Each row has a name. Each question is about the rows just above it.

[ 4.36 -0.89  6.87  4.14  6.45  1.87  2.73]  Q_643
[ 2.37 -1.63  3.43  3.79  2.24  2.06  3.73]  Q_830
[ 4.15 -2.02  7.01  3.14  4.55  1.76  2.42]  Q_393
[ 2.32 -5.74  1.69  7.21  2.64  2.24  3.80]  Q_177
[3.10 0.69 1.56 3.38 3.79 4.40 0.93]  Q_165
[ 2.92 -1.21  8.71  3.94  2.44  4.28  1.30]  Q_399
Among the named rows, does one hold [ 2.64  7.21  1.69 -5.74  2.32] next to each other, in this order?  no
Shared by Q_830 and Q_165:  [3.79]

[ 1.77  0.05 -0.44 -0.07 -0.38  0.20 -0.07 -0.28  1.47 -0.07 -0.08  0.00
 -0.10  0.80 -0.38 -0.51  0.02 -0.09  5.25 -0.18  0.25  0.10 -0.07 -6.03
  0.45 -0.22] : Q_676
[-0.91 -0.16 -0.04  3.15 -0.12 -0.19  3.39  0.15 -0.99 -0.98 -0.17 -0.14
 -5.32 -0.79  5.51 -6.52 -0.18 -0.13 -1.18  0.10 -7.39 -0.32  5.27  0.15
 -0.40  0.16] : Q_407
[-0.08 -0.16 -0.04  3.15 -0.12 -0.19  3.39  0.15 -0.09 -6.62 -0.17 -0.99
 -5.32 -0.79 -5.32 -6.52 -0.99 -0.13 -1.18  0.10 -0.39 -0.04  0.06 -0.14
 -0.04  0.22] : Q_641
Times [-0.09] occurs in Q_641:  1
Among the named rows, does one hold [-6.52 -5.32] next to each other, in this order?  no
Among the named rows, does one hold [-0.18 -6.52] next to each other, in this order?  no
Whose row is [-0.08 -0.16 -0.04  3.15 -0.12 -0.19  3.39  0.15 -0.09 -6.62 -0.17 -0.99
 -5.32 -0.79 -5.32 -6.52 -0.99 -0.13 -1.18  0.10 -0.39 -0.04  0.06 -0.14
 -0.04  0.22]?  Q_641

[-0.02 -0.11 -0.30 -0.28 -0.12  0.60 -0.05  0.54] -> Q_865
[-0.02 -0.11 -0.30 -0.28 -0.60  0.60  0.53  0.54] -> Q_86
[-0.09 -0.31 -0.30  0.55 -0.12  0.60 -0.05  0.57] -> Q_200
[-0.30 -0.61 -0.21 -0.51 -0.49 -0.34 -0.61  0.54] -> Q_765
How many times does Q_765 hold [0.55]?  0
The one value in Q_200 and Q_765:  [-0.30]
The one value in Q_765 and Q_200:  [-0.30]
The row with [-0.30 -0.61 -0.21 -0.51 -0.49 -0.34 -0.61  0.54] is  Q_765
Is [-0.08 -0.31 -0.30  0.55 -0.12] printed in one of the named rows, side by side and in this order?  no
Count of [-0.05] in Q_865:  1

[-2.16 -3.51 -2.65  1.44 -4.22] = Q_684
[ 2.68  3.40  3.40 -0.10  6.86] = Q_94
[ 0.62 -1.41  0.44 -4.39 -1.32] = Q_223
[-8.79 -9.49 -9.42 -8.26 -1.84] = Q_367
[-3.25 -4.42 -2.77  0.64 -4.26] = Q_611
[2.13 2.13 4.19 4.19 2.13] = Q_674
[0.63 2.28 2.72 0.63 0.63] = Q_902
[ 0.02  2.14 -0.90 -4.39 -1.32] = Q_629
[-0.31  1.94  3.03  2.95 -3.14] = Q_153
[-7.15 -6.91 -8.26 -2.50  1.91] = Q_99
[-0.10 -2.46 -1.09 -0.31 -4.33] = Q_936
Is [-0.31  1.94  3.03] printed in one of the named rows, side by side and in this order?  yes
Among the named rows, does one hold [0.63 2.28] next to each other, in this order?  yes
The one value in Q_94 and Q_936:  [-0.10]
Shared by Q_99 and Q_367:  [-8.26]
How many times does Q_674 hold [2.13]?  3
Count of [0.62] in Q_902:  0

